Rotation paths and how fast each direction turns (deg/step):
Each turn is a multiple of 5 degrees from 10 to 175, or 0.
Each row of a path follows its step; steps can be skipped.
Rotation 1:
step 0:  32.1 -17.6   0.8 -21.0 -16.0  15.1  16.6  34.6  -4.2  20.3  -1.5  -2.4 -12.3 -17.5 -20.0 -25.2  18.9 -20.6   7.8 -14.2 -21.2  33.4   8.8   2.8  -0.7  -8.6  10.0  -0.7   0.9 -16.3  21.9   3.9  10.3   4.6  -9.9  31.9  14.5   3.8   0.0  17.5  17.8 -15.0  13.6  20.0   8.9  13.8  29.4  -5.4  13.0   5.0 -23.0 -36.5   4.5  10.4  12.1  20.6  24.3 -22.6  16.7 -33.9  15.0  29.8  -4.7   6.9   4.6  -5.5  -5.0  11.7  14.5
step 1:  22.1 -22.4  -3.7 -24.3  -6.4  -4.1 -26.3 -10.6 -11.8  -1.6 -16.1  -3.7   5.1 -11.5  15.3  33.0   8.4 -11.2  -8.4   5.4  21.5  -1.7  -9.7  -6.6 -15.5   9.9  11.5 -26.0  23.9  24.7  -2.4  23.2  -4.6  26.5  -2.6  25.0  -5.9  -8.9  -6.1  -6.4 -35.0 -36.5   0.8  -6.1  20.8  26.6  55.6   1.3  21.4  19.2   2.0  16.9  -7.2  -7.6  14.0 -21.5  16.5 -17.8  -5.8 -26.4  13.5  -7.3  -5.4  -4.7  11.3 -11.1   4.4  14.3   1.0
step 4: -20.4 -31.6   1.0  -8.8   2.9  -3.9  10.0   3.6  -8.4  26.9  21.4   7.6  21.6   3.5 -46.4  -1.2 -11.5 -21.4 -16.7  18.2 -43.7  33.6   9.3 -10.0  11.2 -10.5  20.9 -17.3  -6.0 -17.3  29.4  20.9 -10.6  22.6   6.9  -7.0  -8.8   4.4  18.8  27.1  13.2  11.8   6.3  -7.1  14.4  -3.9  34.8  -7.2  12.6  11.6  -6.2 -16.2  -1.9  14.4  12.4 -21.7   5.4 -26.1  10.0  -2.9   4.4   2.2   4.3 -11.6  -2.8  23.1 -12.5   5.9 -26.3
step 5:  23.5  -0.4   8.9 -23.6 -23.7 -15.8  -6.3 -18.2  -9.8  -5.3  13.5   3.9   4.9  15.4  -7.9  19.7 -27.9  38.1   8.3 -15.7 -31.6   7.5 -15.4  -9.9 -18.8  -8.3  14.7   3.3  21.0  26.2  -4.7  36.4  36.6  21.6   3.1  11.5  13.2 -36.1  27.7  -4.1 -24.0  -3.7  -7.3 -17.0  15.0 -10.5  11.3  -8.9  13.8  10.2  -8.3  -2.9 -10.1   0.3  16.5 -28.1   6.4  -6.2  11.0   7.8 -10.7  -6.9 -18.0 -25.1  -0.9 -20.8   9.9  18.5  -8.2
step 6:   2.0  10.2 -19.4  -8.0   5.5  32.7  15.2  20.8  -1.8  23.5  17.7 -15.0 -22.8  -2.6   0.2  14.7   4.9  18.7 -15.0 -14.5  -6.6   8.0   1.5   0.3 -48.4   5.8   9.2  -2.0  -3.2  -8.2  17.9 -29.4  19.1  -2.3 -26.5  -6.7  11.1 -14.1   6.3  25.4   2.9   2.2   7.1  -0.3  15.6   9.6  -2.0  -5.7  28.3  -3.6   4.8 -25.0  15.5  19.9  25.2   4.1  49.0   8.2  15.8   0.4 -41.3  -5.9 -25.0   7.2  10.9 -28.0 -10.6  18.8   3.1
step 7:  14.2  14.1  24.2   1.5  24.8  10.0  -1.0  -6.4   0.5  -0.2  20.0 -11.1 -45.8  -9.6 -32.7  32.8  25.3 -33.2   0.2 -11.0  -3.5  -3.2  19.3  -4.0   7.5   8.4   1.7 -15.0  13.6  12.6  -7.3 -19.0  -6.3   3.5 -15.0   9.6   3.8   7.4 -10.2  -3.4 -31.1 -28.2  10.9 -37.0 -16.1  -2.9   6.4  -2.4  36.9  14.9   0.2  19.5   1.3  10.5 -10.9 -22.1   5.8 -31.8   1.3 -25.7 -15.9  -8.8  -5.3   5.7 -11.4  -7.3  -8.5  33.6  -9.2
step 8: -18.5  -9.3  11.8  -2.5  30.6 -39.6  25.6  14.4 -33.4  18.9 -21.0   8.0  -2.4   8.8 -20.3  25.9  -8.9   3.1  30.8   2.6  -8.1  -1.0  13.9  -2.7  -1.1  34.4  -4.3   5.7   2.0 -18.6  12.8 -18.5  -7.3  -0.6  31.2  -8.2 -21.8  -4.2   8.1  16.7  -1.9  12.5  21.9 -12.0  -5.5  14.8  20.5 -10.1  16.7   9.0  -9.4 -10.5  -9.6   8.3  11.5 -46.9   5.3  -5.6   8.2 -17.6   0.1  24.1   3.9 -20.0  26.4  13.1  -4.4  23.6   7.3
step 10:  -2.6  -1.4 -16.6  10.3  -3.2  10.1   3.6   0.9  -5.0  29.7  -8.2   2.1  -0.3   2.6 -26.5  17.6  -8.1 -29.0 -25.7 -11.6 -29.7   4.3 -43.8 -10.8  -3.8   5.0  22.8   8.2 -20.0   1.6  32.4 -21.7  12.9  22.6 -37.3 -29.9 -23.1  26.6  13.6  26.3   9.4   8.8  -4.0 -25.5   8.4 -12.4  -2.5 -13.1  -4.9  11.8  19.3  13.8   4.4  -2.3   7.0  -2.0  27.3 -11.5  17.6   9.2 -20.4   3.0   0.4  19.3  29.9  -6.3  -6.0 -20.9   1.8
step 13:  24.7  -9.9 -17.2 -27.5  10.8   8.2 -10.0  -3.2 -10.0  -8.5  18.2  13.0 -13.8 -18.0 -11.4  14.6   0.9 -17.9  26.5 -15.1  21.1 -16.0   0.4  26.1  11.7   6.3   3.8 -18.2   2.6   2.7 -23.6  -6.1  -4.3  -7.3 -41.4 -17.1  -8.8  -3.9  23.8   2.6   7.4 -17.2  12.6  12.4  15.8 -13.0   6.1  -3.1  -2.8  13.6   9.1  50.3 -18.5  35.0  -5.4 -21.6  25.8  -9.5  -3.1  18.8   7.9 -17.4   5.8 -12.3 -11.5 -35.6   2.1  29.6   6.1
Speeds:
-9.9 -9.1  2.5 -2.1 -0.5  3.1 -0.5 -5.5 -1.7 -4.4  3.2  2.9  1.2  2.1 -1.5  3.0 -1.2 -4.5 -5.5  4.2  2.2  1.9  1.8  0.5 -5.5  1.8  1.7 -3.8  2.5 -7.0  2.7 -0.9  3.7 -0.9 -0.3 -2.1  5.6  1.9 -6.1 -3.9 -7.2 -3.5 -8.5 -2.3 -4.2  4.6  1.7  1.7  3.1  3.1  6.6 -7.3  4.9  3.9  0.0  4.6 -1.1  0.5 -7.9  4.4  5.2 -7.7  8.4  4.0  2.1 -3.5 -8.0 -0.2 -7.5 -> 135
 1.0 -2.1  0.2  2.4 -1.2  3.5 -2.4  5.2 -4.3 -7.2 -0.5  3.4  5.4 -6.9 -4.6 -0.5 -0.1 -2.8 -1.3  1.6 -3.2  5.5 -6.8  1.7  2.3 10.4 -0.6  7.9  8.6 -1.0 -4.2  0.8 -5.2  0.5  0.6  3.0 -6.9 11.1 -3.0  5.1 -2.5 -4.7 -5.1  0.6  8.7  5.9  2.2  1.3 -5.0 -4.2 -2.5 -1.7  1.9 -5.4  1.8 -2.1 -6.1  0.8  2.4  1.5 -3.3 -2.0  1.0  2.5  0.0 -9.0  0.9 -5.6  6.9 -> 40
 -2.8   0.8 -12.2   6.4   2.0   8.2  -0.7  -7.9  -2.2   1.8   3.7   3.7  -9.8  -1.6   0.6   5.1   3.0   7.5  -2.7  -4.6   2.2  -3.8  -7.4  -7.2  -3.0  -3.2  -1.3   3.8   0.6   1.5  -5.5  -2.0   4.4  -3.8   1.6  -7.8  -1.7   1.2  -4.2  -1.7   2.8  -0.4   0.8   4.1   7.8  -3.1  -1.1   3.5  -3.8   6.6   1.5   2.6   0.9   2.1   1.5   2.6   1.7  -3.6  -1.4   6.0   3.4  -0.5  -9.4  -2.3   3.4  -6.3  -2.7  -5.2  -0.3 -> 95
 -2.0  -0.4   6.7  -1.6  -2.3   1.8  -9.6  -2.0  -0.2  -0.4   4.9   2.3  -2.7  -1.5   8.8   5.4  -2.2   4.7  -5.2   2.3 -11.6  -1.8  -0.9   0.2   4.8  -0.5   0.4   6.4   2.1  -2.2   2.2  -8.7  -1.8   0.3  -8.3  -1.9  -0.6   3.1  -4.4  -1.5   2.9   0.9   9.3   1.0  -1.3   1.2  -5.3   5.5   5.8  -6.5   6.9   1.8   0.8   5.4  -9.5   5.2   1.8  -0.7   6.5  -3.4  -4.0   0.7   1.5   7.5   1.4   0.4   3.7   0.1  -0.1 -> 95
  1.9 -10.5   6.5  -2.8  -7.2  -0.7   8.6  -5.2  -4.2  -8.5   1.1   9.2  -5.6   0.9  -7.3  -2.1   9.2   2.5   2.5  -1.8   4.6  -2.6   1.4   0.1   3.7  -1.3   6.8   2.7  -1.1  -5.8   2.5   4.7  -0.2  -4.6   3.2   6.3  -4.0  -1.2   2.2   4.4   1.7   3.0   8.5   5.7   2.7  -4.7   3.7   1.2   0.3   2.1   7.2   0.9  -2.9  -1.7  -3.8  -1.5  -0.5   3.8   4.7   7.5  -3.0   3.6   3.4   1.0   0.1   2.4   0.3  -0.5  -2.5 -> 80
  0.0  -1.8  -2.2  -5.5   5.1  -4.1  -1.7   6.1   6.6   0.4   6.6   0.3  -7.3   0.1   3.6   5.3   1.4   0.1   5.5   2.3   9.0   2.9   5.8  -2.0  -7.9   6.0   5.7  11.5  -2.4   3.4  -4.1  -2.6  -6.5 -10.3  -3.7   6.0   1.5  -2.9   6.9  -3.8  -0.9  -6.2   1.2  -1.9   2.3   2.6   4.9  -0.5   1.9  -1.1   3.9   2.4   2.6   1.2   3.5   4.2  -1.4  -6.3   3.5  -1.5   4.7  -2.4   2.2   0.2   0.7   3.7  -3.7  -0.5   6.8 -> 60
 3.3  2.1  0.4  7.0  6.0  5.2 -3.1  3.4 -5.3 -4.0 -2.9 -4.1 -4.8  0.5  4.4  4.4 -5.9 -2.9  1.6 -8.9  7.9  8.1  5.8  4.4 -7.4 -0.9 -1.0 -3.6 11.4  0.0  1.3  1.3  2.7  3.1 -2.7  4.4  2.1 -2.2 -5.1 -1.0  6.0 -5.3  6.0  4.3  1.1 -7.4  5.0  1.6  2.4  4.0  4.0 -3.7 -7.2  0.0  0.9 -2.4 -0.3  4.6 -3.3 -2.5 -6.1 -1.0  2.6  6.9 -0.4  1.5  3.5 -4.3  0.4 -> 65
